Each named turn below is shown by a few rows before and after it. Which turns, in which order, take the first row of each later pair to the second? The first pair is answered.
turn Lanu:
[ -2  -4 -19 -32 -24  20  14  -4  47  17] => [-11  -5   9 -36 -29   9  26 -23  38  -6]
[ 30   8  -9  32  -7 -26  18  21 -29  -2] => [ 36   9 -37  19   1  -8  -1  29  -7  18]
[-10  17  -9 -20  -6   1  -9  -2  12  25] => [-17  14  10 -24 -12  -7  -4 -13   7  18]
turn zono:
[  3  -6  -8 -16  14  12 -16 -10  15  15] => [ -3   9  -9 -15   7   9 -14   0   8  27]
[ 22 -15 -14  29 -14  -9  20  19 -11  -5] => [ 18 -15  -6  29 -25 -13  26  17  -7   0]
[-17  14  -4 -10  -3 -19  -2   6  -6 -11] => [-17  -1   3 -14  -2 -11   3 -10   4 -25]
turn tiru:
[ -7 -11  15 -19  30   3  -7 -22   5 -33] => [ -8  12  17  -8  38  -9 -16  -4 -15 -24]
[ 5  0 -9 -3 -1 -8 -2  6 13 20] => [ 6 -7 -7 -4 -4 -1  3  2 23 15]
[  4 -23  -8 -15  11  18   0 -18  31 -16] => [  0 -13  -2 -11  41   6 -16 -10  14 -24]
[-17  30   3 -37 -13  -7   9   2  -4   0] => [-10  23  -2 -39 -22  -7  13  -3   8   0]
Now pairs of rows:
(2 to 3 turns a pair)
[  4   6   9  22 -22   0   5   9 -20  13] => [  3   9 -11   1 -16  16 -14   7  -1  30] => Lanu then Lanu
[ 16 -13 -35 -21  22  42 -15  13  39   9] => [ -9 -13   0 -38  38  29 -19 -16  26 -17] => tiru then Lanu
[  5 -21  14  -1   7   8  11 -30  14 -29] => [ -7  11  23  10  28 -19  -3  -1 -24 -15] => tiru then tiru
[ 11   2  22  24  29  -2  -8   2 -14 -22] => [ 10   6  -5   0  35  10 -31   1  14  -1] => Lanu then Lanu then Lanu
[-15 -25  19 -14  39   2 -21 -19   1 -25] => [  2  -5  13  30  19 -24  -3  24 -42  -9] => Lanu then Lanu then tiru
[ -6  -9  36  20 -34 -16  19  14 -33 -10] => [  7 -27  30  23   7 -14   8  12 -34 -36] => zono then tiru
[  6  -9 -18 -22  21  -5  -2  -5  17  -4] => [  3   1 -23 -23  -6  -5   4   0  18  17] => zono then tiru then tiru
[-42  15  30 -41 -11  -8  -1 -27  16   5] => [ 12  15  -4  40 -21 -24  19  35 -24  18] => Lanu then Lanu then Lanu
[ -6  -5  -2 -14  36  13  -9  -3   5  -9] => [ -8   0  18   0  28  -1   7  -7  -8 -17] => Lanu then Lanu
[  6  -5  31  26  19 -24  11  -1 -35 -33] => [ 23  14 -11  37   4 -15   2  41 -33   9] => tiru then Lanu
[ 28  33 -43  41 -26 -10   3  59 -23  45] => [ 18   4 -65 -20 -24  33 -14  15  49  48] => Lanu then tiru
[-19   6  20 -27  16   1 -24 -36  -4 -21] => [-12  28  19  11  -1 -23 -13   4 -43   0] => Lanu then zono then tiru
[ 22  -8 -50  10 -16  27  -3  19  10  45] => [  3  -8 -43 -27   2  32 -21  -1  27  37] => Lanu then zono
[  0 -28  14  -6  -2  32  11 -22  26 -33] => [ 21 -34   8  29  -2  19  23   2   3 -34] => Lanu then Lanu
[ 26 -21 -38  -9 -19  31  17  -9  43  11] => [  7 -33  -5 -30  28  24  -1 -37  35 -28] => Lanu then tiru
[ -7 -21   1 -18  17  12  -6 -25  24 -21] => [  3 -22  20  18   8  -5  13 -14  -3 -33] => Lanu then Lanu
[  9 -14 -29  14 -27  -1   8  -4  16   5] => [ -1  13 -22  19  -3 -24 -14  20 -19  10] => tiru then tiru then zono
[-12 -14  11 -23 -17  14  27 -11  22   1] => [ 13 -12  -3  14 -21   5  39  16   4   7] => Lanu then Lanu then Lanu
[ -2   4   3   8 -64   1  32   4   4  11] => [  0   8 -13   4 -57   8  15  11  17  22] => Lanu then Lanu
[  9  11  24  27 -39   0  35   6   4  14] => [ 11   9 -11   9 -27  18  14  17  28  32] => Lanu then Lanu
[ -5 -22   9 -15  10   3  -2 -24  17 -25] => [ 11 -23   7  18   9 -10  14  -7  -4 -24] => Lanu then Lanu
[ 20  26 -15  27  23  -4 -22  42 -17  17] => [  9  27 -28  -8   7  15 -30  32  15  38] => Lanu then tiru
